In the rows, 128 means zero.
Each path is a new rotation, seen through one point. The rows after it are directions, each followed by how far the rotation turns it, in degrees each step (0 if it stays put).
Each turn is a multiple of 5 degrees from 10 to 175, or 0.
path 1
[118 128 135 129 139 140 130 128 130 127 132 134 129 135 125 145 121 129
 138 126 127 131 128 133 132 139 128 134 129 126 128 123 133 135 137]
[122 131 137 132 138 141 129 130 127 127 134 132 126 136 121 143 121 127
 141 130 126 132 129 130 125 138 129 134 129 126 130 124 133 135 136]
[122 127 137 132 136 138 129 132 123 125 136 129 128 135 119 142 121 128
 143 131 124 132 129 129 126 137 130 135 127 124 128 120 132 132 133]
[123 122 137 129 135 137 127 130 126 129 138 126 129 132 122 141 121 128
 144 131 122 133 129 126 126 135 131 135 126 121 125 119 133 135 131]
[121 119 134 130 135 136 126 128 132 132 138 127 131 131 124 141 123 130
 141 127 120 132 126 132 129 138 131 134 127 120 125 123 131 136 135]
[120 122 134 129 135 136 126 126 132 132 138 128 127 132 124 141 125 129
 139 126 118 129 126 135 125 138 132 130 131 122 127 125 135 136 138]
[122 123 138 130 138 136 127 128 130 130 137 128 128 131 123 141 125 125
 141 132 119 128 124 138 123 140 132 126 133 126 128 124 135 134 139]
[123 123 141 130 137 138 126 129 128 130 137 127 128 130 120 141 123 126
 137 137 119 130 124 133 122 138 134 124 135 128 129 122 135 133 135]
[125 118 141 128 135 139 124 130 128 129 137 126 132 128 125 141 120 124
 137 135 120 133 124 131 124 135 134 125 131 128 129 120 133 132 134]
[123 114 140 127 136 138 127 127 129 128 137 127 133 125 127 144 120 127
 133 131 121 133 125 131 131 136 135 126 131 128 129 118 132 133 134]
[119 116 138 125 137 140 128 125 135 128 134 128 131 128 130 143 120 128
 132 126 124 132 125 133 133 137 133 126 132 129 128 121 131 134 138]
[119 124 136 126 140 141 128 127 131 127 131 131 130 129 126 144 120 127
 133 128 126 133 124 135 133 141 132 127 133 130 131 122 134 134 138]
[121 128 138 129 139 141 130 129 129 125 132 133 129 131 124 145 119 126
 132 132 127 131 127 130 131 138 131 127 133 133 132 121 133 131 135]
[122 128 140 129 139 142 131 129 126 122 132 134 130 130 122 144 119 126
 135 132 127 133 129 127 131 136 130 131 131 130 129 118 131 131 134]
[122 122 140 129 137 140 130 130 128 125 134 129 131 132 124 144 118 127
 140 128 127 133 129 126 132 135 130 135 126 126 128 117 130 134 131]
[119 122 135 129 138 139 130 128 131 127 135 130 131 133 126 144 120 129
 139 126 125 134 128 129 134 135 130 136 125 123 128 119 131 135 136]
[116 125 132 130 138 138 129 128 130 127 135 131 127 135 125 145 122 130
 141 124 124 133 128 132 130 140 129 136 128 123 128 124 132 137 137]
[120 130 133 133 136 137 128 128 130 130 134 132 127 134 122 141 124 130
 142 129 122 130 128 133 125 138 129 134 130 124 128 124 134 136 138]
Directions:
[127 125 127 127 128 128 129 124 126 128 127 130 128 128 129 127 129 130
 128 129 132 128 128 130 124 126 124 127 126 127 128 126 127 125 128]
0
[127 129 129 127 130 131 130 127 128 125 125 131 129 128 129 130 125 127
 125 127 132 129 129 126 132 128 127 128 128 131 129 127 127 127 128]
25
path 2
[120 133 133 128 130 130 124 118 129 130 125 145 140 121 126 124 126 130
 126 127 123 129 145 137 121 121 120 124 129 125 124 129 130 133 128]
[119 131 131 128 122 127 127 131 135 126 136 142 130 120 130 126 123 124
 132 123 124 128 140 142 119 123 126 121 132 124 124 131 135 132 127]
[128 133 133 125 125 128 124 125 129 129 130 136 132 123 127 125 132 123
 133 120 127 128 151 140 126 126 126 131 129 127 122 138 134 137 124]
[128 126 138 125 123 128 130 126 130 132 124 140 137 117 124 132 123 128
 131 125 123 126 147 139 128 128 122 123 130 130 129 127 137 133 132]
[120 130 136 124 123 124 121 129 127 126 125 142 131 119 131 128 129 126
 128 126 127 128 145 144 119 128 125 119 122 120 125 132 125 131 130]
[125 135 137 127 129 127 121 133 135 124 128 138 130 124 128 121 126 126
 127 125 120 131 143 142 124 122 128 127 123 125 122 128 141 137 126]
[126 128 139 125 126 127 127 122 128 125 133 136 135 116 121 123 124 128
 132 116 126 130 145 137 120 124 123 126 127 126 124 127 131 141 129]
[129 124 140 125 119 127 122 133 133 125 131 139 129 117 132 133 131 127
 129 119 125 123 144 142 126 127 120 120 129 124 125 129 132 133 127]
[123 136 138 123 127 127 122 130 125 129 123 140 133 123 129 128 132 125
 122 123 124 127 148 136 126 128 127 124 121 120 128 130 137 138 124]
[122 129 139 125 129 133 128 127 129 126 134 142 137 117 128 127 127 130
 121 128 121 133 140 139 124 122 125 124 122 124 127 120 135 134 129]
[124 132 136 129 125 131 119 126 133 122 133 139 130 120 129 123 130 128
 127 119 124 128 139 139 122 124 117 122 133 118 121 130 128 138 124]
[128 135 134 126 124 130 124 133 128 128 136 137 131 120 131 128 126 121
 126 120 126 127 147 135 126 122 123 127 131 124 126 129 143 137 122]
[123 132 135 124 123 133 131 122 124 131 134 142 139 115 129 132 135 126
 125 120 127 130 146 138 128 128 125 121 126 128 128 130 130 135 127]
[124 130 134 127 128 132 122 128 132 129 130 143 135 119 136 128 130 127
 124 130 122 127 144 143 124 122 116 119 131 123 124 130 131 129 126]
[116 139 131 128 125 128 124 126 127 130 129 144 133 122 128 121 124 124
 128 124 124 129 142 138 120 124 127 124 128 121 123 131 136 137 124]
[127 128 135 127 126 130 130 124 134 128 141 137 135 120 128 127 129 125
 132 122 124 133 147 144 122 122 126 128 130 130 123 132 133 134 129]
[127 132 132 128 122 128 124 124 133 129 125 141 135 120 126 129 129 127
 132 119 127 124 147 140 127 130 118 122 134 124 123 137 130 133 126]
[121 128 136 123 124 124 125 132 125 132 125 141 132 121 130 132 123 120
 129 129 126 126 149 140 120 123 127 123 123 124 127 129 138 130 129]
Directions:
[130 131 128 129 131 127 125 127 128 130 123 129 129 130 126 127 125 128
 127 129 127 126 130 125 131 127 126 130 130 128 128 128 132 130 126]
130
[126 131 127 128 127 127 127 124 125 128 126 128 129 128 126 126 130 129
 128 125 130 128 128 126 127 131 129 127 127 126 128 130 123 131 127]
175
[127 127 127 129 127 125 129 128 130 129 124 128 128 129 126 128 125 128
 133 129 128 127 130 132 127 129 130 129 127 130 126 131 128 126 130]
25
[131 128 127 126 129 130 129 131 130 129 128 131 131 128 127 124 129 124
 131 130 128 128 128 127 126 130 127 129 127 127 130 128 126 130 127]
0
path 3
[128 136 122 132 131 130 133 122 133 127 124 123 133 130 143 138 120 130
 123 126 130 118 119 131 120 128 130 129 112 129 131 129 129 129 119]
[130 134 127 131 139 129 134 128 133 126 118 130 133 123 143 136 121 126
 128 125 114 122 134 132 129 129 133 132 116 134 122 129 128 122 128]
[128 137 121 127 127 134 132 128 137 128 124 132 138 124 147 138 121 129
 124 125 131 120 121 128 127 125 126 129 111 132 128 129 130 129 122]
[132 136 127 132 136 129 135 123 130 124 120 128 128 125 143 141 120 129
 126 126 118 119 131 127 124 126 138 135 116 135 123 126 130 127 129]
[131 136 120 121 135 134 132 126 136 126 129 133 139 120 143 135 118 125
 129 123 128 118 127 126 130 130 127 131 115 135 129 133 129 127 122]
[132 137 127 138 129 131 131 123 129 121 124 129 133 127 139 144 120 127
 127 123 125 121 128 121 125 122 132 140 113 135 124 123 126 129 129]
[129 133 120 125 141 131 134 120 132 126 127 128 134 125 140 134 118 124
 128 123 124 115 125 123 126 131 134 133 118 135 135 137 126 129 121]
[129 134 128 135 133 133 131 125 132 124 122 125 139 123 139 140 120 120
 130 119 126 124 131 125 128 125 124 141 115 133 123 129 123 124 130]
[130 133 118 134 135 134 133 121 130 124 121 129 139 128 138 136 117 124
 125 123 129 121 121 125 120 129 134 130 114 131 139 128 126 130 121]
[126 135 127 134 139 134 133 125 130 127 119 121 136 125 141 135 120 123
 128 123 122 121 136 131 125 129 127 140 119 129 121 133 128 126 127]
[129 134 118 136 128 134 131 128 135 125 118 134 141 124 139 137 118 124
 126 121 132 125 126 130 124 129 131 127 112 130 133 125 124 130 122]
[127 137 126 137 135 132 136 123 128 126 117 122 130 128 144 134 120 129
 123 126 124 117 130 129 121 129 135 138 119 130 124 131 137 126 127]
[132 133 116 131 136 135 132 129 135 128 122 137 139 120 141 132 115 123
 125 120 126 123 132 131 131 130 131 126 117 133 128 130 130 126 126]
[128 142 125 138 124 137 133 124 128 126 123 127 132 129 144 136 121 130
 121 123 134 120 128 125 124 123 130 138 115 130 125 124 133 128 127]
[132 134 115 130 139 132 133 126 132 125 124 133 134 123 142 133 115 123
 127 124 121 119 133 125 128 131 139 129 121 135 130 129 134 127 128]
[128 142 126 132 131 136 132 126 132 126 125 129 139 126 143 133 119 123
 125 121 132 119 131 121 130 124 123 140 118 130 121 126 128 125 127]
[133 135 115 137 136 131 131 122 129 124 124 132 135 127 136 138 115 122
 124 124 126 118 127 121 126 127 139 132 119 130 134 120 128 130 130]
[126 139 124 132 138 135 133 123 129 126 123 122 138 128 143 130 119 124
 125 121 127 118 133 123 128 129 124 140 124 129 127 132 128 126 122]
Directions:
[126 131 128 126 126 130 130 127 128 132 129 126 126 130 129 128 129 128
 127 130 132 126 126 127 127 130 123 131 128 127 127 131 130 128 127]
170
[128 128 128 127 130 128 127 125 127 126 132 127 129 128 125 130 127 125
 130 127 128 127 127 121 129 127 127 131 130 129 130 128 125 129 128]
35
[129 127 124 127 129 129 129 127 128 133 127 132 126 128 126 130 126 126
 129 130 127 129 128 128 128 131 128 126 127 129 129 127 126 129 131]
175
path 4
[134 132 127 122 118 122 130 130 125 129 121 124 131 125 115 132 126 144
 122 130 136 133 125 122 131 128 119 136 131 119 118 134 132 127 133]
[140 139 128 128 123 127 128 131 130 124 123 124 136 135 124 130 120 132
 117 135 138 137 126 126 137 122 117 140 127 135 123 127 120 132 131]
[127 138 131 126 124 120 133 124 127 130 126 134 140 136 115 132 124 130
 118 129 141 135 138 125 123 121 124 134 129 125 119 130 129 130 129]
[130 139 126 128 123 122 134 137 124 127 123 119 134 132 120 135 126 149
 125 131 135 132 131 122 126 124 120 133 138 121 124 130 124 134 128]
[135 136 131 127 114 125 127 124 127 127 124 126 139 135 124 140 116 138
 123 138 140 136 122 127 131 131 124 138 126 124 121 130 125 127 133]
[130 137 127 131 127 125 137 124 128 136 122 125 131 139 116 132 129 129
 114 134 138 133 134 126 133 121 121 137 127 126 119 135 123 131 130]
[133 136 125 121 123 114 128 133 126 123 122 126 133 127 117 129 126 140
 118 126 136 138 129 120 125 123 117 134 132 124 121 132 132 127 135]
[135 138 133 129 123 132 132 128 129 124 124 126 141 135 126 134 114 137
 120 134 134 137 129 126 132 124 118 139 135 129 124 123 127 130 126]
[127 137 131 123 119 125 132 123 124 131 121 129 140 138 112 137 125 135
 122 129 142 133 136 129 128 127 129 133 125 124 118 131 123 129 131]
[134 136 127 129 124 118 129 135 128 130 127 118 131 135 120 132 132 142
 122 138 138 135 128 119 125 123 121 132 134 123 123 132 122 134 131]
[134 138 127 129 120 116 135 121 127 126 124 129 139 131 128 133 116 134
 121 136 137 136 120 122 130 126 120 139 128 127 124 133 131 126 132]
[128 138 130 125 122 130 140 130 129 133 117 128 133 134 116 132 124 131
 118 131 135 134 136 126 136 126 119 139 134 124 117 132 126 124 127]
[137 134 124 120 121 122 123 132 121 125 127 123 137 134 115 130 125 141
 116 126 141 139 131 128 128 127 118 133 129 124 123 127 128 133 132]
[133 136 134 134 123 123 132 126 132 126 130 122 140 135 122 138 121 136
 123 137 138 135 127 121 130 119 119 139 130 129 122 128 125 138 126]
[126 141 127 124 119 120 139 126 123 129 116 128 135 137 118 136 123 136
 126 132 138 133 132 127 126 124 128 133 129 125 118 135 121 124 133]
[137 133 126 127 123 125 129 135 129 134 122 120 129 135 123 132 127 140
 116 137 139 138 129 122 132 129 120 136 132 116 121 128 130 127 131]
[136 136 127 131 122 125 134 118 126 126 128 127 139 129 117 130 119 136
 116 129 140 134 122 126 133 125 120 140 123 131 121 131 130 133 130]
[128 137 134 125 121 122 132 132 129 125 121 128 137 133 116 132 128 131
 122 134 136 135 136 124 130 116 118 138 133 131 117 132 121 129 130]
Directions:
[127 130 128 129 130 122 128 128 130 127 130 129 128 128 128 127 130 125
 128 129 128 128 128 126 125 123 127 127 128 131 129 129 127 129 129]
95
[130 127 129 129 127 128 129 126 129 125 129 127 130 124 129 129 126 131
 132 128 126 127 123 127 129 127 126 130 129 130 128 129 128 129 127]
115
